50 stands for zero in the data rows.
Some points, one per row:
np.array([70, 47, 43, 29, 65, 41, 72, 51, 37, 41, 50, 63, 54, 43, 19, 81])
np.array([57, 26, 32, 42, 60, 61, 47, 67, 40, 43, 40, 42, 69, 40, 50, 50])
np.array([32, 59, 60, 63, 32, 44, 33, 42, 71, 57, 61, 50, 39, 68, 64, 33])
np.array([44, 49, 49, 59, 48, 68, 40, 56, 51, 61, 43, 26, 54, 47, 65, 40])
np.array([68, 37, 30, 33, 75, 60, 61, 64, 23, 42, 36, 48, 67, 32, 39, 66])
np.array([35, 46, 48, 62, 44, 60, 32, 52, 56, 56, 51, 39, 49, 54, 68, 32])
np.array([33, 67, 73, 69, 26, 45, 41, 36, 72, 64, 64, 56, 28, 70, 62, 39])
np.array([64, 34, 33, 38, 67, 61, 54, 74, 27, 44, 26, 40, 75, 30, 41, 56])
np.array([54, 40, 40, 44, 58, 70, 51, 67, 36, 50, 28, 36, 69, 30, 54, 47])
np.array([39, 43, 46, 57, 43, 55, 33, 52, 58, 48, 49, 41, 51, 54, 67, 37])
np.array([28, 56, 59, 70, 31, 47, 34, 39, 69, 58, 60, 46, 36, 63, 65, 36])
np.array([41, 65, 71, 63, 33, 33, 48, 30, 72, 62, 71, 61, 22, 75, 53, 42])
np.array([55, 37, 37, 49, 61, 72, 50, 70, 40, 47, 30, 33, 66, 31, 53, 46])
np.array([58, 30, 30, 40, 68, 64, 51, 70, 32, 37, 36, 45, 69, 32, 46, 56])
np.array([66, 42, 44, 34, 62, 44, 64, 52, 40, 32, 53, 64, 55, 51, 29, 66])
np.array([68, 39, 34, 35, 70, 60, 63, 70, 25, 41, 29, 50, 73, 29, 38, 61])
np.array([34, 48, 50, 59, 44, 58, 26, 53, 58, 60, 50, 34, 51, 53, 71, 35])
np.array([26, 60, 68, 76, 29, 48, 39, 42, 64, 70, 58, 45, 39, 58, 67, 34])
np.array([29, 58, 55, 67, 38, 55, 31, 49, 59, 65, 54, 36, 45, 53, 73, 26])
np.array([51, 51, 53, 49, 49, 38, 51, 40, 58, 41, 65, 59, 41, 61, 48, 50])
np.array([73, 40, 32, 26, 71, 49, 67, 62, 31, 30, 40, 54, 65, 36, 37, 66])
np.array([30, 56, 61, 70, 35, 57, 36, 46, 62, 64, 55, 39, 47, 54, 70, 29])
np.array([43, 44, 49, 57, 44, 63, 33, 56, 53, 54, 42, 32, 56, 46, 67, 38])
np.array([36, 69, 69, 66, 25, 37, 45, 29, 74, 63, 68, 57, 28, 73, 54, 42])
np.array([73, 52, 49, 32, 67, 40, 72, 47, 38, 39, 51, 62, 54, 43, 20, 80])
np.array([30, 55, 62, 70, 37, 57, 33, 46, 61, 65, 53, 41, 43, 58, 67, 25])
24 more points follow, each with its number after it:
np.array([70, 49, 47, 35, 61, 40, 74, 51, 42, 39, 47, 65, 50, 44, 19, 77]) 0
np.array([74, 47, 45, 33, 62, 44, 72, 47, 37, 37, 49, 62, 52, 46, 25, 77]) 1
np.array([59, 38, 34, 38, 63, 67, 58, 73, 32, 49, 23, 43, 70, 25, 45, 59]) 2
np.array([34, 71, 73, 65, 29, 34, 44, 30, 76, 60, 74, 58, 29, 69, 57, 44]) 3
np.array([41, 43, 47, 56, 48, 64, 33, 55, 54, 55, 43, 31, 55, 47, 65, 40]) 4
np.array([35, 53, 61, 70, 35, 59, 31, 51, 62, 65, 50, 41, 47, 56, 73, 26]) 5
np.array([38, 50, 49, 59, 46, 60, 34, 56, 57, 55, 46, 33, 49, 49, 70, 35]) 6
np.array([64, 59, 51, 36, 59, 35, 75, 42, 43, 45, 57, 74, 45, 50, 30, 70]) 7
np.array([52, 68, 61, 52, 42, 21, 59, 30, 62, 52, 66, 74, 30, 64, 42, 59]) 8
np.array([34, 51, 56, 62, 40, 57, 24, 48, 62, 55, 50, 40, 45, 54, 73, 33]) 9
np.array([38, 69, 69, 57, 32, 34, 45, 25, 67, 57, 73, 59, 27, 72, 55, 43]) 10
np.array([69, 56, 49, 38, 61, 36, 75, 45, 42, 44, 51, 69, 49, 49, 22, 70]) 11
np.array([63, 34, 33, 33, 65, 56, 58, 60, 39, 30, 44, 53, 63, 40, 38, 63]) 12
np.array([50, 61, 58, 46, 42, 25, 62, 32, 61, 50, 67, 73, 33, 68, 37, 55]) 13
np.array([65, 33, 33, 35, 70, 63, 55, 74, 28, 42, 28, 44, 75, 27, 45, 60]) 14
np.array([63, 39, 31, 35, 73, 58, 57, 66, 23, 43, 27, 48, 74, 30, 40, 63]) 15
np.array([65, 56, 52, 38, 53, 36, 70, 44, 46, 44, 53, 69, 44, 52, 26, 71]) 16
np.array([58, 26, 28, 39, 61, 60, 54, 68, 36, 36, 35, 40, 64, 40, 48, 52]) 17
np.array([24, 61, 64, 68, 31, 48, 34, 42, 64, 66, 59, 41, 38, 57, 68, 31]) 18
np.array([46, 45, 42, 57, 51, 65, 33, 62, 53, 49, 47, 33, 54, 47, 63, 38]) 19
np.array([41, 50, 52, 60, 41, 66, 35, 56, 56, 62, 49, 29, 50, 48, 70, 31]) 20
np.array([57, 37, 32, 39, 63, 69, 53, 77, 30, 47, 25, 40, 71, 26, 47, 55]) 21
np.array([40, 49, 47, 59, 44, 67, 38, 54, 53, 56, 47, 33, 55, 44, 66, 36]) 22
np.array([58, 65, 62, 48, 47, 26, 67, 36, 52, 48, 61, 74, 36, 62, 36, 59]) 23
Which two of these numbered points are nearest to each point below, ignoring the 3 directions in which the first points spread most? Their numbers follow each, nearest first.
np.array([45, 71, 67, 57, 37, 30, 52, 22, 64, 56, 74, 67, 25, 71, 50, 51]) > 10 7
np.array([53, 30, 33, 43, 62, 67, 48, 66, 40, 38, 37, 42, 68, 36, 49, 52]) > 12 0
np.array([43, 47, 49, 60, 50, 66, 40, 58, 51, 55, 40, 28, 55, 45, 68, 35]) > 6 1
np.array([59, 55, 53, 38, 54, 33, 66, 39, 52, 43, 61, 73, 45, 58, 33, 63]) > 7 13
np.array([55, 35, 34, 48, 57, 70, 51, 73, 41, 45, 32, 37, 65, 37, 56, 47]) > 17 0
np.array([31, 62, 71, 64, 27, 42, 42, 35, 76, 64, 69, 57, 31, 71, 61, 36]) > 14 12
np.array([28, 64, 65, 74, 29, 49, 36, 39, 63, 71, 58, 43, 38, 56, 67, 33]) > 18 16
np.array([61, 57, 57, 44, 56, 29, 70, 37, 47, 48, 60, 74, 45, 56, 32, 64]) > 23 7
np.array([64, 46, 39, 29, 62, 45, 64, 51, 37, 27, 48, 60, 57, 49, 36, 66]) > 10 12
np.array([59, 29, 31, 42, 62, 66, 49, 69, 34, 42, 34, 43, 69, 34, 50, 52]) > 16 12
np.array([54, 65, 64, 47, 44, 23, 57, 30, 55, 50, 67, 71, 34, 65, 42, 58]) > 23 8
np.array([60, 37, 39, 42, 65, 65, 55, 70, 33, 49, 27, 36, 73, 23, 46, 56]) > 14 3
